[[130 146 121 120 136 120 125 155 125 127 146 131 133 115 122]
 [130 115 114 133 130 108 112 118 122 123 116 113 112 122 130]]
->
[[122 115 133 131 146 127 125 155 125 120 136 120 121 146 130]
 [130 122 112 113 116 123 122 118 112 108 130 133 114 115 130]]

[[117 119 129 135 141 123 119 117 133 123 117 116 124 130]
 [141 141 123 118 139 118 118 118 116 120 117 121 128 132]
 [121 121 125 128 126 137 130 129 131 133 128 128 123 102]]
->
[[130 124 116 117 123 133 117 119 123 141 135 129 119 117]
 [132 128 121 117 120 116 118 118 118 139 118 123 141 141]
 [102 123 128 128 133 131 129 130 137 126 128 125 121 121]]

[[139 137 108 119 118]
 [141 106 120 127 122]]
->
[[118 119 108 137 139]
 [122 127 120 106 141]]

[[155 131 128 129 125]
 [153 133 128 130 125]
 [125 131 128 127 125]
 [108 133 128 127 128]
 [126 130 128 128 153]
 [120 116 128 127 118]
 [128 128 128 128 108]
 [128 130 128 128 106]
 [106 131 128 127 124]]
->
[[125 129 128 131 155]
 [125 130 128 133 153]
 [125 127 128 131 125]
 [128 127 128 133 108]
 [153 128 128 130 126]
 [118 127 128 116 120]
 [108 128 128 128 128]
 [106 128 128 130 128]
 [124 127 128 131 106]]

[[135 139 136 134 126 114 136]
 [125 120 121 132 108 127 133]
 [119 112 114 131 109 136 133]
 [115 115 117 136 140 135 132]
 [125 121 122 131 106 128 134]
 [121 120 120 135 134 131 133]
 [115 116 118 137 152 136 133]
 [116 111 114 132 116 137 133]
 [124 124 124 135 122 125 133]
 [119 122 123 136 154 132 134]
 [134 133 130 133 106 116 134]]
->
[[136 114 126 134 136 139 135]
 [133 127 108 132 121 120 125]
 [133 136 109 131 114 112 119]
 [132 135 140 136 117 115 115]
 [134 128 106 131 122 121 125]
 [133 131 134 135 120 120 121]
 [133 136 152 137 118 116 115]
 [133 137 116 132 114 111 116]
 [133 125 122 135 124 124 124]
 [134 132 154 136 123 122 119]
 [134 116 106 133 130 133 134]]

[[121 107 123]
 [117 121 140]
 [108 113 112]
 [110 110 112]
 [149 141 102]
 [120 107 129]
 [118 117 147]
 [115 129 143]]
->
[[123 107 121]
 [140 121 117]
 [112 113 108]
 [112 110 110]
 [102 141 149]
 [129 107 120]
 [147 117 118]
 [143 129 115]]

[[134 117 133 134 130 129 132 127 130]
 [117 136 137 117 132 125 124 126 124]
 [131 139 107 130 120 130 124 132 130]
 [128 141 108 127 120 129 123 132 129]
 [133 136 106 132 120 130 125 132 131]
 [133 128 120 132 125 130 128 129 130]
 [117 139 134 117 131 125 123 127 124]
 [128 119 141 129 133 127 132 126 127]
 [126 129 130 126 129 127 127 128 127]
 [127 120 142 128 133 127 131 126 127]]
->
[[130 127 132 129 130 134 133 117 134]
 [124 126 124 125 132 117 137 136 117]
 [130 132 124 130 120 130 107 139 131]
 [129 132 123 129 120 127 108 141 128]
 [131 132 125 130 120 132 106 136 133]
 [130 129 128 130 125 132 120 128 133]
 [124 127 123 125 131 117 134 139 117]
 [127 126 132 127 133 129 141 119 128]
 [127 128 127 127 129 126 130 129 126]
 [127 126 131 127 133 128 142 120 127]]

[[140 147]
 [122 143]
 [145 145]
 [137 130]
 [116 137]
 [118 153]
 [123 131]
 [114 129]
 [105 141]
 [130 141]
 [130 116]
 [123 113]]
->
[[147 140]
 [143 122]
 [145 145]
 [130 137]
 [137 116]
 [153 118]
 [131 123]
 [129 114]
 [141 105]
 [141 130]
 [116 130]
 [113 123]]
---
[[129 153 145]
 [121 130 118]
 [ 99 119 121]]
->
[145 130  99]

[[131 128 127 108]
 [125 132 140 139]
 [125 125 117 142]
 [125 125 110 121]
 [126 129 105 156]]
->
[108 140 125 125]

[[122 133 128]
 [141 158 130]
 [126 135 120]
 [141 115 125]]
->
[128 158 126]

[[136 140 142 121]
 [151 127 115 119]
 [152 119 148 121]
 [129 144 124 129]]
->
[121 115 119 129]

[[127 139 133 119]
 [109 135 130 106]]
->
[119 130]

[[127 130 128 128]
 [129 131 128 128]
 [126 151 127 128]
 [127 128 128 128]
 [127 128 128 128]]
->
[128 128 151 127]

[[120 141 123 143]
 [129 131 107 127]
 [126 129 128 126]
 [129 130 130 130]
 [145 142 124 118]]
->
[143 107 129 129]
---
[[132 138 122 130 126 111 155 134 141]
 [139 130 116 130 126 133 121 136 134]
 [128 124 131 128 125 134 126 121 125]
 [118 118 146 127 131 143 110 114 111]
 [138 127 121 129 128 138 112 135 123]
 [117 123 141 126 129 129 132 119 121]
 [115 132 136 121 124 115 144 123 130]
 [131 125 128 129 123 131 132 122 129]
 [144 140 108 128 123 120 136 146 141]
 [118 115 144 126 131 148 103 112 110]]
->
[[141 134 155 111 126 130 122 138 132]
 [134 136 121 133 126 130 116 130 139]
 [125 121 126 134 125 128 131 124 128]
 [111 114 110 143 131 127 146 118 118]
 [123 135 112 138 128 129 121 127 138]
 [121 119 132 129 129 126 141 123 117]
 [130 123 144 115 124 121 136 132 115]
 [129 122 132 131 123 129 128 125 131]
 [141 146 136 120 123 128 108 140 144]
 [110 112 103 148 131 126 144 115 118]]

[[109 141 131 105 110 123]
 [109 141 131 114 110 123]
 [118 141 131 115 124 123]
 [109 141 131 114 110 123]
 [109 141 131 114 110 123]
 [118 141 131 115 125 123]
 [117 141 131 116 124 123]
 [109 141 131 106 110 123]
 [109 141 131 114 110 123]
 [109 141 131 105 110 123]
 [109 141 131 104 110 123]]
->
[[123 110 105 131 141 109]
 [123 110 114 131 141 109]
 [123 124 115 131 141 118]
 [123 110 114 131 141 109]
 [123 110 114 131 141 109]
 [123 125 115 131 141 118]
 [123 124 116 131 141 117]
 [123 110 106 131 141 109]
 [123 110 114 131 141 109]
 [123 110 105 131 141 109]
 [123 110 104 131 141 109]]

[[130 134]
 [132 150]
 [138 133]]
->
[[134 130]
 [150 132]
 [133 138]]

[[118 127 135 124 123 120 147 118 128 133]
 [123 131 126 127 136 133 115 133 130 134]
 [142 140 109 130 123 112 152 144 146 108]
 [125 119 127 129 128 130 132 125 122 129]
 [122 126 136 128 129 132 133 128 132 135]
 [133 132 121 126 123 135 117 130 138 124]
 [125 138 128 123 131 121 117 141 131 132]
 [132 130 123 126 131 136 107 137 121 136]]
->
[[133 128 118 147 120 123 124 135 127 118]
 [134 130 133 115 133 136 127 126 131 123]
 [108 146 144 152 112 123 130 109 140 142]
 [129 122 125 132 130 128 129 127 119 125]
 [135 132 128 133 132 129 128 136 126 122]
 [124 138 130 117 135 123 126 121 132 133]
 [132 131 141 117 121 131 123 128 138 125]
 [136 121 137 107 136 131 126 123 130 132]]

[[132 118 117 130 133 117 137 120 121 119 100 115 130 140]
 [130 143 125 133 131 127 126 142 141 141 113 130 130 128]
 [124 129 131 124 123 133 117 129 128 128 102 139 126 114]
 [134 140 116 138 137 116 135 142 141 138 124 115 133 140]]
->
[[140 130 115 100 119 121 120 137 117 133 130 117 118 132]
 [128 130 130 113 141 141 142 126 127 131 133 125 143 130]
 [114 126 139 102 128 128 129 117 133 123 124 131 129 124]
 [140 133 115 124 138 141 142 135 116 137 138 116 140 134]]

[[126 126 127 126 125 125 126 127 127 126 126 126]
 [119 118 139 129 103 104 122 143 143 123 123 117]]
->
[[126 126 126 127 127 126 125 125 126 127 126 126]
 [117 123 123 143 143 122 104 103 129 139 118 119]]

[[111 122 123 113 135 145 126 147 127]
 [142 123 142 114 134 152 144 134 141]
 [150 111 138 121 141 144 131 114 107]
 [143 106 133 146 140 139 125 109 113]
 [125 144 120 110 113 129 124 131 128]
 [127 122 151 118 140 143 133 123 113]
 [112 126 151 104 124 142 145 147 132]
 [127 134 119 144 124 134 137 108 108]
 [117 148 146 148 128 145 126 114 114]]
->
[[127 147 126 145 135 113 123 122 111]
 [141 134 144 152 134 114 142 123 142]
 [107 114 131 144 141 121 138 111 150]
 [113 109 125 139 140 146 133 106 143]
 [128 131 124 129 113 110 120 144 125]
 [113 123 133 143 140 118 151 122 127]
 [132 147 145 142 124 104 151 126 112]
 [108 108 137 134 124 144 119 134 127]
 [114 114 126 145 128 148 146 148 117]]
